Which row each row swaps with, under one turn or mirror
The rows were stretched afterwards, more along some directions than others.
Q394: -.01 -.04 -.08 -.20 -.04 -.22 -.10 .12 -.17 .06 -.35 -.01 .00 -.08 -.22 .06 .04 -.08
Q12: .29 .00 -.25 -.10 -.14 -.11 -.02 .11 .35 .03 -.18 .07 .05 -.03 -.05 .04 .03 -.16
Q741: .01 -.06 -.10 -.21 -.02 -.16 -.02 .06 -.20 .04 -.17 -.07 .05 -.14 -.14 .06 .10 .01
Q953: .24 -.20 -.11 -.01 -.19 -.02 -.05 .04 .04 .11 -.18 -.04 .01 -.13 .03 .09 .01 .21
Q898: .03 -.10 .22 -.25 -.05 -.17 .03 .15 -.24 -.03 -.09 -.05 .03 -.03 .17 .17 -.02 -.14
Q972: .03 .01 .11 .09 -.10 .00 .07 .27 .08 -.17 -.06 -.03 .00 .10 .11 .18 -.02 .04
Q180: -.05 -.18 -.11 -.25 -.06 -.30 .18 -.06 -.06 .12 -.10 -.16 -.12 -.02 -.10 .19 -.01 .00
Q698: .01 -.05 .11 -.25 -.04 -.17 -.03 .12 -.29 .08 -.36 -.06 .10 -.05 -.05 .02 .04 .00
Q784: -.18 .08 -.08 .07 -.01 -.17 .11 .19 .14 -.01 -.08 -.07 -.03 .15 -.06 .05 -.21 -.08
Q567: .21 -.19 -.08 -.25 -.07 -.32 .07 -.02 -.15 .26 -.15 .00 -.04 -.11 -.29 .01 -.13 .01
Q869: -.19 .02 -.04 .05 .02 -.09 .11 .10 .10 .13 -.11 -.11 -.01 .08 .11 .16 -.13 .11
Q570: -.19 .05 -.25 .15 -.13 -.08 .11 .09 .31 .09 -.09 -.11 -.06 .11 .01 .20 -.10 .18
Q934: .11 -.09 .00 -.17 -.14 -.17 -.02 .19 -.10 .07 -.36 .01 .02 -.11 -.20 .10 .12 .08
Q438: .25 -.10 -.02 -.12 -.12 .03 -.21 .08 .11 .08 -.36 -.07 -.09 -.10 -.06 .26 -.02 .01
Q476: -.13 .05 -.14 .06 -.05 -.04 .10 .13 .15 -.01 -.07 .02 -.02 .00 .15 .06 -.02 .13
Q61: -.01 -.12 -.13 -.05 -.13 -.34 .09 .09 .02 -.01 .12 -.10 .10 .02 -.03 .08 -.13 -.09
Q316: .05 -.17 .21 -.05 -.09 -.04 .12 .14 -.15 .12 -.23 -.19 .00 .05 .06 .34 -.09 .03
Q743: .01 -.10 .00 -.09 -.21 -.05 -.06 .04 .21 .24 -.23 -.10 -.17 .05 -.14 .39 -.15 .04
Q945: .14 .00 -.03 .15 -.07 .11 -.13 .10 .15 -.02 -.07 -.05 .03 -.14 .17 .02 .04 .04
Q980: -.14 -.06 -.05 -.04 -.07 -.21 .03 -.04 .11 -.01 -.05 -.15 -.15 -.01 -.01 .24 .01 -.04
Q313: .10 .00 .13 .07 -.25 .01 .00 .19 .15 .07 -.18 -.06 .03 .04 .14 .22 -.03 .19
Q44: -.14 .05 -.08 -.05 .06 -.30 .04 .06 .04 -.08 .13 -.06 -.08 .07 -.10 .06 -.09 -.23
Q326: .01 -.24 .07 -.11 -.18 -.05 .03 .05 -.21 -.09 -.16 -.07 .03 -.13 .21 .23 .09 .13
Q136: -.15 .00 -.17 .03 -.02 -.18 .06 .06 .21 -.09 .10 -.05 -.10 .07 -.08 .19 .06 -.11
Q132: .25 -.10 -.12 -.02 -.19 -.19 .02 .16 .11 -.03 .11 .07 .05 -.06 .13 .09 .13 .21
Q723: -.13 -.04 -.10 .08 -.08 -.09 .05 .18 .26 .15 -.19 -.05 -.07 .07 -.04 .25 -.17 .07
Q964: -.12 -.04 -.20 -.02 -.03 -.27 -.02 -.09 -.03 -.05 .08 -.13 -.06 .04 -.07 .08 .03 .08
Q179: .14 -.09 .08 .07 -.02 .01 -.14 -.10 .04 .15 .08 -.09 -.10 -.22 .11 .29 -.19 -.03
Q870: -.08 -.11 .03 -.18 -.10 -.25 .00 .17 -.22 -.02 -.38 -.12 -.04 .01 -.17 .11 .10 -.03
Q525: .02 .09 -.22 -.05 -.13 -.10 -.12 .06 .22 .00 -.06 .09 .16 -.08 -.08 .08 -.01 .00
Q703: .34 -.34 .17 -.14 -.11 -.17 .06 .10 -.13 .05 .04 .03 -.03 -.08 .12 .20 -.05 -.01
Q290: -.07 -.03 -.13 -.15 -.09 -.04 .14 .15 .06 .00 -.21 .07 .02 -.04 .03 .11 .17 .14
Q453: .07 -.08 -.12 .09 -.04 -.15 -.16 -.05 .22 .08 -.05 -.05 -.12 .03 -.10 .14 -.16 -.11
Q414: .18 -.23 .04 -.12 -.14 -.10 -.14 -.10 -.13 .10 -.05 -.08 -.10 -.23 -.02 .30 -.02 .12
Q509: -.11 .08 -.04 .10 -.03 -.10 .08 .23 .27 .07 -.22 -.01 .04 .10 .01 .13 -.07 -.03
Q960: .11 -.06 .07 -.06 -.06 -.14 .01 -.04 .07 .06 -.08 -.16 -.09 .09 -.08 .15 -.19 -.05
Q893: -.02 -.08 -.08 -.04 -.02 -.28 -.01 .04 .08 -.05 .14 .00 -.05 -.03 -.05 .15 .03 -.02
Q926: .16 -.20 -.13 -.16 -.07 -.19 .14 .00 -.02 .26 -.13 .01 .05 -.10 -.16 .10 -.05 .01
Q49: .19 -.17 -.26 -.17 -.14 -.14 -.08 -.21 -.02 .02 -.11 -.09 -.02 -.17 -.02 .03 .00 .07
Q111: .20 -.14 -.17 -.18 -.06 -.31 .05 -.04 -.06 .20 -.14 .08 -.01 -.09 -.21 .00 -.08 .02
Q13: .24 -.02 -.16 -.13 -.02 -.07 -.03 -.04 -.02 .00 .01 -.02 .03 -.02 -.12 -.04 .04 -.04
Q424: .18 .03 -.12 -.02 -.18 -.14 -.08 -.02 .16 .00 .10 -.06 -.09 .00 -.07 .09 -.07 .00
Q230: .19 -.22 -.11 -.18 -.05 -.39 .07 .04 -.12 .18 -.15 .03 .04 -.07 -.19 .00 -.05 -.08
Q875: .01 -.02 .07 -.21 -.02 -.20 -.08 .10 -.27 .12 -.42 -.05 .08 -.10 -.13 -.03 .01 .00
Q274: -.08 .04 .01 .01 -.03 -.26 .02 .09 .13 -.10 -.02 -.04 .00 .06 -.09 .10 -.01 -.09
Q734: -.20 -.08 -.11 .12 -.12 -.09 .11 .10 .15 .11 -.15 -.10 -.05 .12 .00 .29 -.08 .15
Q429: .23 -.14 -.24 -.16 -.09 -.32 .08 .05 .06 .09 -.07 .04 .00 -.05 -.25 .05 -.04 -.18
Q467: -.19 -.01 -.07 -.01 -.09 -.21 .05 -.02 .04 -.06 .12 -.09 -.06 .06 .01 .16 .07 .09
Q682: -.05 -.08 .07 .17 -.03 -.13 -.11 .19 -.01 -.08 -.03 -.08 -.05 .00 .19 .26 -.07 .02
Q131: .17 -.14 -.19 -.14 -.06 -.36 .07 .06 -.01 .07 -.08 .05 -.02 -.07 -.28 .00 -.05 -.19
Q280: .04 -.08 .10 .06 -.11 .09 -.07 .10 .20 .09 -.32 -.15 -.25 .00 -.12 .48 -.12 -.06
Q347: .26 -.14 .15 -.04 .02 -.11 .04 .03 -.21 .00 .05 -.04 .01 -.05 .17 -.08 -.01 .13

Q290 swaps with -> Q180
Q953 swaps with -> Q414
Q12 swaps with -> Q898
Q467 swaps with -> Q570
Q429 swaps with -> Q698
Q394 swaps with -> Q230
Q525 swaps with -> Q61

